In the data rows, 128 means zero.
Here are some points:
[ 73 106 117 149 112 135 125 166 135 152]
[ 65 108 132 135  81 132 141 139 145 130]
[107 129 134 107 115 160 169  84 157  74]
[111 108  94 104 163 163 149 130 144 146]
[166 157 104 140 156 182 117 105 137 109]
[ 70 127 125 137 111 131 134 186 131 164]
[ 87 105 108 144 113 121 120 170 120 147]
[ 60 122 124 132 116 159 146 165 152 150]
[132 144  90 111 139 124 105 154 114 171]
[ 62 117 132 139 111 136 136 178 133 158]
[ 68 114 131 143 112 125 132 183 127 159]
[198 161 132 131 160 152 113  88 126  95]
[207 146 176 107 151  73 117  89 124 123]
[152 130 103  87 112 106 127  88 132 114]
[ 99 116  93 147 110 150 121 143 120 124]
Here are 10 more points, each followed by its number:
[206 162 167 112 159 126 133  71 142  93] 0
[191 162 168  78 158 110 139  68 147 111] 1
[ 67 126 125 142 106 144 137 180 130 155] 2
[ 77 124 118 132 102 117 128 175 125 164] 3
[ 63 118 119 125  92 132 144 145 138 131] 4
[103 124  96 145 106 146 120 155 107 139] 5
[111 122  96 109  86 111 124 123 130 134] 6
[ 91 128 101 113 113 121 124 162 120 167] 7
[ 63 127 125 134  97 144 141 171 137 147] 8
[ 68 140 125 102  83 130 142 143 146 153] 9
Which of these numbered points is nearest to each point below, ignoring the 3 directions in which the first points spread most? Its number follows each.
[206 141 186 115 167 108 138  73 144  94] > 0
[ 88 107 120 130 111 107 127 180 118 164] > 3
[201 145 131 103 171 105 124  83 132 120] > 3
[ 72 111 121 153 111 141 135 176 129 147] > 2
[107 148 140  56  96 118 150  95 162 132] > 9
[101  95 111 157 110 116 114 152 107 126] > 5
Now 10 new points, numbered from 0 again:
[193 151 133 103 158 116 131  73 122  99] 0
[121 146 105  87  97 102 117 118 126 163] 1
[201 158 179 103 154 105 134  68 135  97] 2
[218 146 176 134 173 106 125  98 116  96] 3
[ 64 137 129 127 104 148 143 178 141 161] 4
[ 66 128 120 140 117 176 143 157 144 130] 5
[ 64 121 125 134 101 144 138 169 140 155] 6
[ 86 113 101 129  99 143 122 135 133 145] 7
[ 63 120 125 146 113 152 136 173 138 149] 8
[209 150 145 135 168 133 124  86 117  98] 9
Which of these numbered points is nearest to each point below, ignoring the 3 directions in which the first points spread most? Its number follows each.
[132 111 117 129  89  82 107 125 106 130] > 7
[141 102 107 105 151 126 151  80 122 106] > 0
[211 160 166  99 161  99 126  82 123 120] > 2
[ 68 127 118 126  94 142 140 164 134 152] > 6
[124  93 114 175 131 138 116 110 123  99] > 9
[110  97 103 168 141 157 115 144 131 117] > 9
